In the rows, 128 means zero.
Where one turn sends some rows of the set: a few examples, then the rows asked
zaru: [130 128 124 145 115 149 162 119 127  97 149 113 109 166 145]
Poze: [116 141 141 142 129 167 149 120 120 112 154 121 131 164 161]
Rarul: [121 143 120 140 123 161 148 104 132 111 164 100 114 161 169]
pef: [123 141 129 142 124 161 151 112 132 107 168 111 121 163 166]
ris: [144 130 139 121 139 173 143 124 139 109 142 120  97 121 134]
tebe: [130 146 133 142 157 158 142  91 118 119 139  90 106 136 160]
Kekid: [121 140 111 145 129 155 124 102 122 121 133 129 102 143 130]
bili: [115 150 125 139 156 172 156  88 121 123 139  99 108 142 162]
sakur: [115 153 141 128 148 158 160 113 135 109 124 131 117 124 133]
ket: [126 117 120 147 121 158 122 113 125 109 123 105 119 141 142]
Nazoz: [146 141 146 138 131 166 145 122 135  82 142 101  96 145 135]
Litaz: [147 136 146 141 131 168 155 125 137  87 151 119  95 141 141]
fula: [105 132 136 120 121 182 134 113 127 124 128 113 101 127 150]
mudif: [127 149 124 131 114 159 132  94 140 112 113 111 108 151 131]
Muvo: [144 146 148 133 130 168 147 116 132  86 148  98  93 146 134]
katom: [129 142 124 133 111 156 128 112 136 127 151 129  97 131 149]
nufel: [143 132 139 147 124 168 155 129 138  95 156 126  97 145 143]
fumim: [122 146 140 124 148 160 167 109 133 100 121 123 110 117 146]
Fuza: [120 143 124 153 109 163 159  95 136 121 125  98 100 154 141]
guraf: [113 125 143 138 125 176 125 111 136 117 119 119 102 153 131]
fure: [119 153 140 133 145 153 165 113 133 110 131 131 121 124 132]
pizaz: [126 151 125 143 155 159 143  89 122 119 135  89 108 142 158]
tuz: [117 134 133 135 144 150 171  98 129 116 107 112 110 140 151]
kun: [131 139 142 124 141 159 162 113 136  95 117 117 101 115 149]
dud: [110 150 125 137 153 176 161  91 123 126 129 109 107 138 160]
nagi: [116 141 135 145 129 163 142 121 125 112 160 123 127 165 160]
muf: [134 123 126 158 117 157 151 115 116 105 113 113  98 133 149]
beni: [127 147 122 123 139 179 137  99 123 133 152 107 106 152 162]

ket turns into guraf
Fuza turns into katom
zaru turns into ris
And these:
fure turns into tebe
bili turns into pef
pizaz turns into nagi
Rarul turns into nufel

Where one turn sends some rows of the set: a few examples, then the rows asked
duzat: [140 110 122 111 142 134  86 116 122 160 126 122 125 110 148 141 122 130
 127]
gaka: [121 143 142 113 136 143  87 137 112 121 118 121 106 116 138 129 122 132
 111]
guzo: [103 124 130 111 127 131  99 134 122 180 122 119 102 134 132 105 129 146
 147]
gad: [111 156 132 111 128 142 116 124 103 137 110 140 114 136 149 107 129 134
 118]
vife: [108 115 133 111 121 117 115 118 125 136 116 131 112 137 122 109 113 150
  99]
Fitap: [115 102 139 129 106 126  95 110 116 154 148 126 123 118 147 129 127 148
 135]
kebik: [103 122 129 107 133 123  90 121 126 141 136 144 113 148 133  82 134 141
 114]
Zil: [112 126 140 113 119 125 123 112 117 126 117 125 108 123 130 110 123 140
 100]
sekav: [112  98 139 130 107 123  94 117 117 156 149 128 125 120 144 124 123 149
 131]
dez: [137 112 127 112 142 138  91 122 118 154 128 120 125 102 151 136 123 124
 120]
deves: [134 105 128 109 144 133  90 132 119 158 129 123 128 108 147 130 117 125
 116]
Lenep: [127 147 131 112 135 142  79 119 119 127 114 123 104 127 137 143 122 145
 126]
zabe: [103 125  99  99 117 128  92 117 107 139 133 131 133 115 143 113 126 129
 144]
ver: [106 132 138 111 129 132  98 116 117 130 138 138 107 129 144  83 146 129
 113]
Lanu: [102 122  98  98 118 126  89 121 108 141 134 132 134 119 142 113 123 130
 143]
pavif: [108 146 121 108 131 132 105 123 116 151 107 147 118 156 140 110 116 152
 125]
Rozi: [115 122 126 111 118 118 111 100 129 138 111 132 107 141 125 122 116 159
 114]
tuma: [115 158 123 110 126 140 108 111 111 143 106 144 111 145 148 116 127 147
 131]
gidor: [135 104 122 109 144 129  84 126 125 163 127 125 129 115 144 136 114 132
 122]
dalu: [102 124 102 100 118 128  93 121 105 137 134 131 132 112 143 110 126 125
 142]
dup: [101 121 101  98 119 126  92 124 107 139 135 132 134 116 141 110 123 127
 140]
pomi: [102 127 138 113 127 134 107 142 115 174 125 116 102 124 136  98 132 137
 139]
todu: [119 131 133 114 116 126 118  94 120 128 112 125 103 127 132 123 128 148
 112]
buzo: [108 134 138 114 124 140 108 128 113 170 124 113  96 118 141 106 141 135
 146]
duri: [103 145 130 109 132 135 112 139 109 145 111 145 120 146 141  99 118 140
 113]
kibo: [118 126 146 123 134 131  84 136 112 159 134 133 120 130 145 131 152 122
 102]
Vizi: [124 127 134 123 133 127  74 122 121 167 129 136 118 144 143 144 149 138
 116]
fakeb: [111  99 143 131 108 125  97 120 115 154 150 126 125 114 145 121 125 144
 127]
zezus: [126 133 141 125 131 134  80 120 114 159 130 132 116 130 149 142 156 127
 113]
nabin: [118 120 139 122 136 125  76 137 120 167 131 137 123 144 139 133 144 133
 106]
vegiv: [110 133 130 114 124 136 101 121 119 175 120 117  96 128 138 113 137 145
 154]
mova: [120 133 127 109 140 133  72 133 127 136 114 128 111 140 128 138 109 153
 121]
fupiz: [111 130 120 108 128 123  84  99 130 144 130 144 108 151 136  98 137 152
 131]
vel: [114 103 143 132 106 127  98 114 113 152 149 125 123 111 148 125 129 143
 130]
zigos: [115 141 128 111 126 132  92  93 121 132 132 138 101 133 145  99 150 138
 130]
Dogiv: [115 130 139 110 142 135  81 151 119 129 119 126 113 130 129 122 109 138
 107]

zabe turns into Lanu
ver turns into zigos
duzat turns into gidor
And these:
vel turns into Fitap
kibo turns into zezus
Dogiv turns into gaka
pavif turns into duri
todu turns into Rozi
guzo turns into pomi

